Some points:
[ -56  -99 -127  -12   -4    7  -16  117    3   13   -4  -56   24   44
  116]
[ 17  -3  49  -7  -8   6  21 -44 -25 -22  10   0 -25 -18  -6]
[-17  27  47 -15  -6  -6 -19 -31  -8  20  -9  17 -26  23 -26]
[-44   5  -6 -10 -10  -8 -42  27  19  40  -9 -11 -10  45 -18]
[ 19   4  39  -6  -6 -38 -16 -53  28  28  -7  25  -3 -16 -28]
[ 33 -58 -58 -16   1   1  27 -13  -4 -36  11  33 -21 -43  51]
[ -49  -17 -127  -16   -9   88  -25   86  -13  -25  -12   10  -27   49
   39]
[-12  14 -36   6  -5 -28   5  54  20   0   6 -62  43   4 -24]
[ 38   8  66  47  24 -35  35 -22   0 -17  21 -28  48 -46 -13]
[-31  -1 -65 -14  -5  28  -8  41   4 -12   1   1 -20  26   4]
[-40  76  77 -16 -26  81 -83   0 -39  53 -58  -5 -33  98 -32]
[ -7  31  54 -18  -7  18 -10 -35 -35   3  -9  11 -29  15 -22]
[ 36  -1  39  54  29 -38  39 -24  25 -13  25  -7  55 -48 -13]
[ 24 -55 -75 -10  -2  10  31   7  -7 -37   8  23 -24 -38  48]
[  1  11  27  -8  -8 -33  -6 -40  35  26  -1  10  12  -7 -41]
[ 20  -7  39 -10  -2 -11  23 -37 -18 -18   9  10 -23 -29   2]
[ 30   1  21   2  -1 -37  23 -18  13   0   9  14   7 -36  -6]
[ -8  25  59 -14  -5 -34 -54 -34  39  69 -17  15  -2  14 -60]
[ -38  -69 -127    2    0  -14    2  127  -15    1    4  -89   55   24
  103]
[ 47  -2  49  73  53 -41  51 -27  26 -15  44  -6  66 -49 -12]
[-21  18 -10 -10   2 -26 -15  19  24  23  -4 -28  16  15 -32]
[ 45   3  37  75  50 -35  43 -19  34 -14  41   0  67 -47  -4]
[ 23  -9  23  -5  -3 -20  29 -29  -3 -15  11   6 -16 -26  -7]
[ 28 -39  24 -12  -1   0  31 -30 -12 -31  16   9 -20 -33  25]
[ 42   3  42  59  41 -33  39 -15  32 -16  28  13  60 -43   1]
[  4   5  37 -10  -6   4  12 -42 -24 -17   0  16 -27  -9  -9]
[  7   8  28  -7  -3  17  12 -32 -26 -19   6  15 -29  -7  -6]
[-67  41 -39 -13 -22 123 -82  59 -33  26 -50  -7 -34 106   0]
[  27  -80 -127  -13    1    5   29   72  -12  -49    6   49  -17  -41
   76]
[-59 -45 -75 -11  -7  30 -37  62   9  19 -18  -4 -19  67  59]
[ 32  -8  26   1  -3 -15  33  11  -4 -26   8 -24  18 -40  29]
[ -53   11 -127  -14  -12  109  -37  100  -23  -29  -26   -2  -29   60
   16]
[-32  47  62 -11 -11  12 -49 -39 -25  45 -27  23 -35  54 -28]
[-13   5 -43 -15  -4  28   7  12 -10 -20   3  13 -23  10 -10]
[ 11   1 -11 -15   2  29  20 -21 -17 -36   2  16 -28 -16  -4]
[ 39   6  50  42  28 -30  37 -24  15 -11  17  -1  44 -47   0]
[ 18  -3  25  -9  -1 -25  20 -30   5  -8   9  12 -12 -20 -10]
[ 21   0  23   1  -4 -35   3 -44  39  15  -2  24  23 -28 -30]
[ 26   2  21   5  -3 -16  32  15  -3 -26  11 -35  24 -41  13]
[ -23    2  -55   25   -6  -37   -5  104    1   16    4 -117   82   13
   10]
[ -7  25  32 -10 -10  32  -1 -31 -28 -12  -5   8 -27   7 -17]
[ 35  -6  31   2   4 -26  35 -20   9 -13  12   7   9 -37   1]
[-24  -7 -72 -14  -3  19  -7  46   5  -6  -2 -10 -17  25   5]
[ 26  -5  19   3   1 -40  17 -38  39   6   8  19  29 -30 -20]
[-29  50  51 -15 -11  35 -37 -24 -25  24 -20  17 -29  48 -29]
[  4  23  53 -10  -5  18   4 -34 -33  -9  -3  -4 -28  -1 -17]
[ 20   1  42  -6  -3 -41 -16 -56  33  30  -3  32  -1 -19 -27]
[-26  43  85 -15 -12 -16 -94 -48  -6 100 -42  33 -24  58 -31]
[-16  17  10 -12  -2  17  -3 -14  -9  -5  -2  16 -24  12 -15]
These points spread out most along one direction. For each point below, how far along it does it lie, from 0 to 99? 50 is the average, and the first point above lies past it.
[ 38   8  66  47  24 -35  35 -22   0 -17  21 -28  48 -46 -13] >> 32
[ 23  -9  23  -5  -3 -20  29 -29  -3 -15  11   6 -16 -26  -7] >> 41
[ 39   6  50  42  28 -30  37 -24  15 -11  17  -1  44 -47   0] >> 34
[  27  -80 -127  -13    1    5   29   72  -12  -49    6   49  -17  -41
   76] >> 73
[ -49  -17 -127  -16   -9   88  -25   86  -13  -25  -12   10  -27   49
   39] >> 85
[ 24 -55 -75 -10  -2  10  31   7  -7 -37   8  23 -24 -38  48] >> 60
[-17  27  47 -15  -6  -6 -19 -31  -8  20  -9  17 -26  23 -26] >> 43
[-40  76  77 -16 -26  81 -83   0 -39  53 -58  -5 -33  98 -32] >> 53
[ 45   3  37  75  50 -35  43 -19  34 -14  41   0  67 -47  -4] >> 33
[ 42   3  42  59  41 -33  39 -15  32 -16  28  13  60 -43   1] >> 34
[ -7  25  32 -10 -10  32  -1 -31 -28 -12  -5   8 -27   7 -17] >> 46
[  7   8  28  -7  -3  17  12 -32 -26 -19   6  15 -29  -7  -6] >> 44
[ 30   1  21   2  -1 -37  23 -18  13   0   9  14   7 -36  -6] >> 40
[ 35  -6  31   2   4 -26  35 -20   9 -13  12   7   9 -37   1] >> 39
[  1  11  27  -8  -8 -33  -6 -40  35  26  -1  10  12  -7 -41] >> 39
[ -38  -69 -127    2    0  -14    2  127  -15    1    4  -89   55   24
  103] >> 86
[-29  50  51 -15 -11  35 -37 -24 -25  24 -20  17 -29  48 -29] >> 47
[ 26  -5  19   3   1 -40  17 -38  39   6   8  19  29 -30 -20] >> 37
